rotation ticks, each row followed by its count of ticks
The counts run from 0 to 178.
[-17.4  -0.9  -8.2  -4.0  10.0 -22.5  12.5   2.0  30.9   2.6 -23.9   9.4
   0.7  15.9  21.4 -25.5   4.3   6.4 -24.4 -48.3 -34.2 -14.0  18.1 -18.7
 -39.2  -6.3 -11.4   4.2  -9.3   2.1   5.0  22.6 -20.9 -34.4  -0.6  -5.2
 -18.3   0.5   9.9 -13.1  29.5   8.7 -21.9  -2.5  28.9] => 100
[-16.3  21.1  -9.6 -12.1  -7.4  -4.7  13.0  29.5  35.1 -10.6  30.9  24.0
   0.9  32.4   4.2  -5.2  -9.1   0.1 -25.3   4.9 -17.6  17.7  -2.7   1.7
 -28.5   8.1   5.5  32.1 -27.0  12.3   6.1  15.3  -1.5 -32.2  -8.4  43.3
  -8.0  -1.5   7.4  -9.6  37.6  -3.7 -16.6   2.4 -28.2] => 73
[  5.0 -19.4   8.4 -17.2 -18.5   8.2 -23.4  -4.8  35.8   2.1 -10.9  22.2
   8.8  11.3   6.5  -9.5 -43.4 -39.5  -8.4  24.0  -3.2  -1.9 -20.4   2.7
  -8.4  31.1   0.2  14.8  18.4  18.1   5.0 -28.0 -25.7  28.1  16.0  15.4
  23.5 -21.4   5.4 -14.0   0.2 -24.2  33.3  12.1  -7.2] => 158
[ 40.5 -14.0   2.0   3.5   0.2  27.7  -2.7  25.5  13.4   7.9  -2.7 -15.9
  -8.8  -0.4   7.0 -26.3  12.8  12.7 -14.2 -10.1  34.3  30.5 -43.0  14.0
 -33.6  11.2 -30.4  23.8  -5.9  -4.9  -4.9  -3.5  16.2 -29.5  14.2  30.7
  29.9  11.5  -0.2  25.0   0.6  -3.5  -8.8  -5.3 -14.5] => 56
[-42.8  42.1  14.2  16.7 -26.9  12.9 -19.2  -4.8   2.3  10.0 -18.3  -2.4
 -23.3  17.0  -5.5  12.9  19.9 -12.3   4.9  -4.6  11.1  -4.7  17.9  18.6
  -1.2 -15.1 -28.8  -9.8  -5.9   0.4  43.1  22.3 -36.3   7.0  12.1   2.7
  -9.1  13.2 -15.8   7.4 -22.2   1.7   2.9  -6.0  41.1] => 114
[ -9.1  14.2 -32.7 -15.4  28.9  -2.3   4.6   4.0  16.1 -11.9 -11.8  -1.8
 -18.5   6.7 -39.5  -1.9  12.5 -10.5   1.1 -11.3   7.9  -6.4  -6.2  -9.7
  25.1   4.0 -44.3 -37.1  14.4   1.1  12.2  25.2 -10.0  15.2   8.6 -17.8
   1.0 -16.2  -1.4  -8.0 -37.3  17.4 -32.0 -14.1  27.3] => 6
[ 10.1 -43.9   6.9 -29.0  -5.0  14.7   6.7  43.3  14.3  29.9  -6.1 -14.3
 -15.9  14.0 -17.9  21.7   9.2   4.4   4.4  24.0  40.1   6.6 -35.9  -0.2
  -9.1  14.4 -14.7  -4.2  12.7   7.4 -11.4 -22.4  -4.1   1.3  32.2  -8.3
  20.1  -1.5  -0.3 -25.0 -10.8  30.9   2.3 -31.1  -4.0] => 152
[-10.0   2.7   8.0 -16.1  21.7  20.3   2.1   3.2   4.9   7.6 -15.4 -44.5
  -1.3 -10.2 -35.2  -2.4   7.2  -3.1  13.0  17.2   8.4  -8.7 -15.9   4.3
  33.7  -6.5  -5.3 -31.2  35.4  24.7  11.4  12.9 -12.8  18.7   1.5  -8.2
 -21.7 -17.9 -21.0   1.0 -43.8  -2.2  -1.0   3.2  12.5] => 25
[ -7.2  23.0   2.8 -20.8  14.4 -20.4 -51.5   5.5   2.7 -15.4   5.7   9.7
 -32.0  -9.2  -3.1 -20.7  24.3  -5.3  40.1 -12.9 -12.6 -12.0  18.9  -2.4
 -12.8  25.2 -11.8  -4.5 -27.0   5.8   5.7  -9.9  -1.8 -17.3 -28.9  -7.7
   5.7   7.6  -3.6  11.8 -36.9  20.7 -13.0 -18.6  29.3] => 111
[  0.1 -35.3  16.6  13.5  -5.3  29.6 -14.4  -4.5  10.2  44.9  -2.4 -60.3
  13.5  -6.8 -25.5 -15.0  -4.4  19.7  -9.6  31.0  14.4   1.2 -26.0  11.5
  25.7 -15.4  14.8  -6.9  34.4   5.7  -1.8 -29.4  -9.5   6.6  20.9  21.0
 -10.3   8.6 -10.5  -5.3 -26.2  -8.1   7.6   2.4  -9.7] => 44
[-24.4  -7.8   7.6 -25.9  18.2   4.8  27.0  18.8  -8.2 -37.9 -16.0  18.2
   9.6  43.2  -2.1  -3.3   2.1 -21.7 -13.3  16.6  15.2 -18.5  15.8  -4.0
 -17.6   5.4  -8.5 -20.9  -7.9  -4.3  25.4   4.3 -24.2  -8.5   8.1  -9.6
  14.9 -22.6  50.3 -16.0 -23.8  21.1 -35.2  -5.1   0.0] => 135
[ -9.9   5.7  -8.9   3.1  23.0 -25.7 -32.8   4.9  10.3  40.0  31.6 -15.4
   2.9  -9.7 -25.7  27.6   6.1  22.7   0.3 -24.6 -44.1 -15.6  30.2  10.8
  42.5 -11.3  25.5  -5.7 -10.7  -9.2   0.6   8.6  17.2   1.1   3.7  18.0
 -43.9 -18.8  -5.6 -18.8  13.8 -14.9  -7.9  -0.6 -18.4] => 86
[-34.6 -25.5  15.3 -28.2 -12.2   1.3 -15.1 -14.0  14.3   8.0 -16.2 -11.5
  19.6  -2.5  12.4   6.2 -29.3 -15.4 -15.5  11.7   3.1 -38.8   1.6  -2.4
 -21.6  30.7   6.5 -26.8  -2.2  -8.8  12.2 -10.1 -38.1  31.8  -5.3   8.9
  21.0  -7.6  15.9 -22.6 -31.4 -31.7   4.7  18.3   8.9] => 139
[ 11.4   5.9 -23.8 -30.7   6.2  -0.2   9.4  22.1  22.4  19.7   6.4   5.3
  11.0   8.6 -13.4 -27.6   8.9   9.3 -17.0  -5.1 -11.9  17.3 -32.0  -4.9
  -1.9  10.1  37.0  14.5  22.7  19.9   3.1 -32.6  -1.4 -12.9 -19.2  20.6
   6.0  15.2  12.2 -16.7  52.3  15.8  -3.1   3.1  -5.3] => 65
[-27.6  20.3   0.4  36.1  -5.3  -1.6 -14.3   7.6  22.3  20.7  22.4 -29.8
  -9.7   5.9 -12.2  34.9   6.6   2.4   9.7 -42.8  -9.6  -7.1  20.4   7.5
  -1.6   5.7 -20.2  -7.1 -32.1 -34.9  -1.3  42.7   6.3 -15.3  22.2   1.9
 -22.1 -12.4   3.3  -1.0  -6.8  -6.3 -13.9  -4.6  12.9] => 94
[ 22.3 -14.9 -16.7 -19.8  -1.6  24.0  -0.4  14.7  32.1  -0.2   7.4 -14.0
   4.7  -9.7   3.5 -35.7   6.7   9.6  -3.0 -24.3  14.3  23.7 -29.2  -8.8
 -45.3  32.3   0.3   5.0 -10.1   5.5  -5.4 -14.6 -17.5 -38.3  -5.2  20.3
  35.2  17.8  10.0  20.1  24.3 -19.0  -0.2   7.5  -6.9] => 57
[-34.0  38.9  11.2  -0.2 -18.3   9.0 -19.6  -5.4  -4.2 -19.6 -10.8  31.8
 -29.6  35.0  20.7 -11.5  19.2 -34.3   0.3  -4.8   7.8 -11.2   2.8  13.1
 -21.7 -23.8 -30.6   9.8 -11.9  14.3  44.8   2.6 -34.1 -14.5   8.3   2.8
   6.4   3.8   6.8  -1.8 -16.8   4.3  -9.1  -1.4  25.9] => 115
[-17.8   9.9  -5.3 -19.2  -3.1  24.3 -26.4 -20.8  19.4  16.4  26.0  -7.8
  10.0  -0.7   0.0   2.1 -13.1 -22.7  15.8 -36.1 -20.7  11.7  18.0  -4.0
 -17.4  37.7  23.7  14.5 -29.9  14.4 -13.5  13.3   1.6 -23.4  -9.4  11.1
  24.4  13.8  18.0  -7.1  17.2 -25.8  30.3  18.5 -22.2] => 77
[ 15.6  13.5  -2.4 -14.2   9.3  28.3  30.0  29.3  17.4 -15.4   2.0   2.4
 -11.5  26.7  -6.6 -31.2   1.6 -15.8   1.5  -6.4  15.9  19.4 -34.6 -15.4
   8.9   1.5 -13.6  35.3  42.1  44.8  -5.4   5.3  -2.5 -34.9  27.0 -11.9
   1.1   5.3  -4.8  -6.8  16.4 -14.0  -4.1   4.8 -21.6] => 169
[-28.3   3.0  13.1 -19.8   1.1  -2.4   3.1  -7.8  12.4   5.3 -32.5 -17.4
  15.1  -8.8   8.5  17.3  21.1 -17.8 -14.9 -28.3  -2.2 -45.6  40.8  -0.7
 -33.5   5.3  32.0 -25.5  -1.7   2.6  19.9  30.5 -22.6  16.7 -23.7 -15.9
   6.0 -16.9  13.9 -11.5 -16.0  -5.9   4.0  25.6  43.5] => 120
[-30.8  21.4  11.3  -6.2  -6.9 -40.4   8.8  27.0  -9.7   4.0  -1.7  24.1
 -39.7  15.2  19.9  -8.2  34.1 -10.6 -10.9 -14.0   7.0 -37.8  28.7  -2.5
 -19.9  -7.4 -10.3  27.7  10.9  -3.7 -13.0 -14.3 -14.0 -26.7   2.4  -4.4
  -6.1 -11.8  17.7 -19.7  26.4  17.8 -18.3   0.0  29.2] => 108
[  2.3  -7.3  -8.8  -3.4   4.2  11.7  -4.4  24.4   3.5 -14.1  21.4 -12.9
 -18.1  -9.2 -13.5  -2.8   1.2  -5.6   0.9  14.9  19.7 -13.3 -45.2  -4.5
  48.2 -12.2 -51.2   9.6  23.8  21.7  23.1 -22.6 -10.4  16.8  31.2  -5.0
  -3.6  18.0  -5.4   2.0 -38.2 -27.2 -11.6   7.3  -0.3] => 149
[-15.9   0.1   4.6 -23.6  -1.0 -12.6 -37.9  -8.0   8.5  15.8 -41.3  32.4
 -20.4   8.3  -7.3  -5.7 -25.6 -12.6  -1.1  25.6 -10.1  18.0  -8.3  15.1
   2.7  -8.3 -36.2 -22.0  14.0  17.7  13.4 -17.2 -16.7  30.6   8.0   7.9
   7.5   0.5 -22.6  -1.6 -25.1   7.8 -12.3 -21.3  26.3] => 10
[ 33.7  -2.4  -0.3 -18.3  14.0  12.8 -15.3  18.2   1.2  17.4   3.3 -17.0
  -4.4 -23.3 -11.6   9.3  -7.3 -15.2  22.9 -25.8  19.8  12.1 -28.4  -8.1
   6.9  18.5   7.9 -10.5  15.4  14.7  -8.8   5.2  25.0  11.9  28.3   5.8
  28.3 -16.9 -19.2  28.2 -14.4 -36.3  20.0  30.2  -4.0] => 164
[-36.4  16.6   7.3  18.5 -16.5 -10.4 -23.7   7.0   9.7  24.6   9.5 -26.7
 -20.2  -3.7  -4.2  24.0  23.6  -7.1  -1.4   8.6  -1.3 -39.8  23.7  14.7
 -20.6  -5.3 -10.7 -11.2 -19.8  -7.5  13.6  30.7 -35.2   4.4  -6.0   4.4
 -20.3  -0.1  -9.8 -11.1 -36.5  12.9   9.6 -10.1  26.6] => 113
[-11.9  -6.8   8.9 -17.6   9.8 -33.7 -49.0 -21.6  -5.7  12.7  -4.3  11.9
  -7.1 -15.0  17.5 -23.1   0.8 -12.9  11.2 -35.0 -50.9 -35.5  44.5   7.8
   4.7  -7.6   6.5   1.0  -7.9   2.2  -1.4 -33.7   0.3  11.5  -5.7  -6.6
 -18.0  -0.7   7.7  -2.6  -4.0 -11.7  -1.5  11.9  16.4] => 104
[  1.9  -8.6  29.2  -5.1  20.1  27.1 -16.4  -2.1  -2.2  -8.2 -44.9  16.5
  -8.7  21.7 -17.6 -21.2  -1.8 -12.5   6.4  45.5  20.9  34.7 -21.9  17.9
   2.5   3.1   0.4   8.2  39.6  16.2   7.6 -14.2  24.9  13.6  13.5  13.4
  13.3 -22.9  -5.4  11.6 -34.3  19.9 -13.2 -22.1   0.6] => 29
[  0.5 -32.4   0.1 -21.5   6.4 -15.9   8.0  31.4  -6.5   6.2  36.7 -22.8
  -4.3 -14.2 -15.8  27.0  -4.2  -6.4  -6.0  16.9  24.8 -22.5  -7.2  11.6
  40.0 -13.5 -24.6 -11.9  11.6   5.5  39.7 -13.1  -8.4  30.0  24.5   1.8
  -9.9  -9.0   0.5  -4.5 -38.5 -19.8  -4.3  13.9  -3.5] => 148
[  7.0 -28.0 -21.0 -25.6 -15.1  11.5  20.2  25.8  23.8  23.2  29.5 -33.3
  12.6 -11.4  -7.2  -2.8   4.8 -10.5  -9.3 -31.3  -3.5 -11.5 -11.3 -10.9
 -39.4  37.8  32.2 -12.6 -20.4  -0.9   3.3  -0.4  -8.6 -22.7 -17.5  11.1
  20.7   7.2   9.8  -1.2  28.0  -5.5  18.5  20.8 -19.0] => 58
[  6.1  -5.4  25.3 -64.8  26.1   6.6   3.7   4.3 -16.9 -22.1 -19.7  10.1
 -18.6  11.4  -8.8 -23.8  16.2 -23.8  25.1 -11.4  23.6  12.2 -10.0 -11.5
   2.1  10.9 -16.5 -10.1  35.8  49.0   2.7 -20.2   7.9  -9.0  -4.2 -28.4
  19.1  -6.9  -1.5  19.1 -16.3  11.0  -2.7  -4.4   9.4] => 22
[ 19.3   9.1 -34.1   7.7  34.1   5.3 -11.5  24.2  14.5   9.2  36.8  -9.7
  -6.2   5.6 -44.3  19.5  32.6  10.8 -11.0 -13.3 -10.4   9.6 -11.6  21.8
  29.3  -5.3  32.3  -1.2  -3.6 -19.6   1.8  16.1  28.6  -6.1   7.8  17.4
   2.9 -31.0  10.8   1.1  18.4  18.4  -9.5  14.2  -9.1] => 67
[  8.7 -26.1  28.4  20.2  -0.3  -6.7 -33.1  -4.6   6.9  40.1 -32.1  18.5
  -3.8  28.0  11.2   8.6 -14.2   9.8 -14.9 -28.3 -29.5  28.9  25.8  11.6
 -20.4 -33.9 -28.1   7.1 -32.9   0.0  12.1   6.5  -0.5 -20.7  12.7  18.6
 -25.9  16.0  -7.9  -9.8  -9.2   4.6  -1.0 -30.0  19.3] => 98
[ 21.6  -4.7 -27.9  -0.9   0.9  26.7  -5.5 -15.3   9.0  -6.8  33.2 -10.6
   6.8  -2.1 -11.5 -38.3   1.2 -13.6 -24.5 -32.9 -31.9   3.9 -27.3   9.4
  22.6 -22.7  -3.6  16.4   3.3  24.1  32.7 -23.4 -17.8 -15.2   3.5  17.1
  -2.9  12.2   9.4  -1.0  10.8 -27.6  27.9  19.8 -27.1] => 61
[-32.4  20.3   7.8 -27.7  -6.1   3.2  12.3  11.6   4.2 -15.0 -30.0  10.7
   9.1  44.7   4.4  -1.8   2.3  -3.3  -2.2  26.7  28.2   8.0 -17.3   7.9
 -13.7  -1.0 -24.5 -19.6   8.7  16.1  43.4   0.6 -29.2  -3.8   7.0  -6.6
  11.7  14.8  10.6 -15.9 -18.8  26.0 -40.1 -10.4  19.5] => 134
[ -9.6 -14.6   5.8   0.0 -12.3  14.9 -30.1  -3.8   1.7  53.4  26.0 -23.6
  21.7   8.5  -0.8  37.6 -12.0  -7.8   2.4 -30.5 -32.7  19.0  20.9   8.7
  -5.0  -6.4  24.6  -6.2 -36.3   5.8   1.8  24.3  -1.2  -3.6   3.6  23.8
  -7.0  10.7   3.9 -11.9  14.6 -21.9  38.7  12.5 -25.7] => 78
[-29.2  22.3  12.1 -53.2   8.4 -27.5  18.5  26.0 -16.7  -7.7  -7.6   8.3
  -1.5  -4.5   5.2  -6.1  26.6   3.1  14.7  -7.3  34.8 -43.8  15.2 -15.0
  -8.4   4.9  19.8 -12.2  19.1  18.4   9.5   3.8  -8.4 -10.1 -26.6 -25.0
   2.0   5.4   4.4  -4.6   2.7   7.1 -36.2  21.2  18.0] => 127
[-18.3  21.1  17.6 -39.2  14.8 -17.8   0.2  18.6  -1.6   0.6 -30.7   2.2
  -3.7  -4.6  14.1   4.1  28.0  31.0   2.0   7.5  39.0 -19.0 -11.5  -8.3
 -10.7  -6.2   1.8   2.2  18.6  22.1   2.0  -2.1  -2.3  -5.2 -14.7  -4.8
   2.9  19.1 -15.9   0.4 -14.6   4.9 -48.3   7.6  33.1] => 126
[ 12.6 -19.1  31.5  -8.2   7.1  19.7   1.8   7.7   5.0   7.9 -24.9 -29.3
   4.6  -7.6  24.7 -30.4 -15.3  13.6   4.3  26.8  26.4  21.2 -30.9   7.3
  -7.0  -2.4 -24.9  10.2  28.1  24.8  13.9 -17.0  -2.5 -15.7   2.9  26.3
  -9.9  17.4 -29.4  26.9 -30.0 -25.8 -17.7   0.0 -11.4] => 37
[ 17.0 -21.7   0.5 -24.8  16.6  24.8   0.8 -11.6 -12.9 -20.4  25.8 -35.5
  21.7  -3.0 -13.7 -45.3   1.1 -24.5  14.2 -15.4  10.1 -10.3   0.0  -7.4
  24.6  15.8  17.8 -15.4  10.2  11.2  19.7 -40.2  -7.3 -13.3  -0.6  -3.5
   8.7   0.8  28.6   6.9 -27.0 -10.8   8.4  16.6 -32.3] => 42
[-22.2 -22.0  14.5   6.4 -15.1 -12.4 -19.7  -1.4 -31.8  23.0  11.6 -10.7
 -29.3  -3.5  19.1  15.6   3.7  -0.5  -6.7 -14.2  23.4 -30.3   8.4   1.5
  26.0 -37.1 -47.1   0.6   0.2  14.3 -28.5   5.4  -2.3  27.3  39.4 -11.6
   0.0   8.2  11.9 -14.7 -23.7 -20.9   1.7  -6.8  19.6] => 1
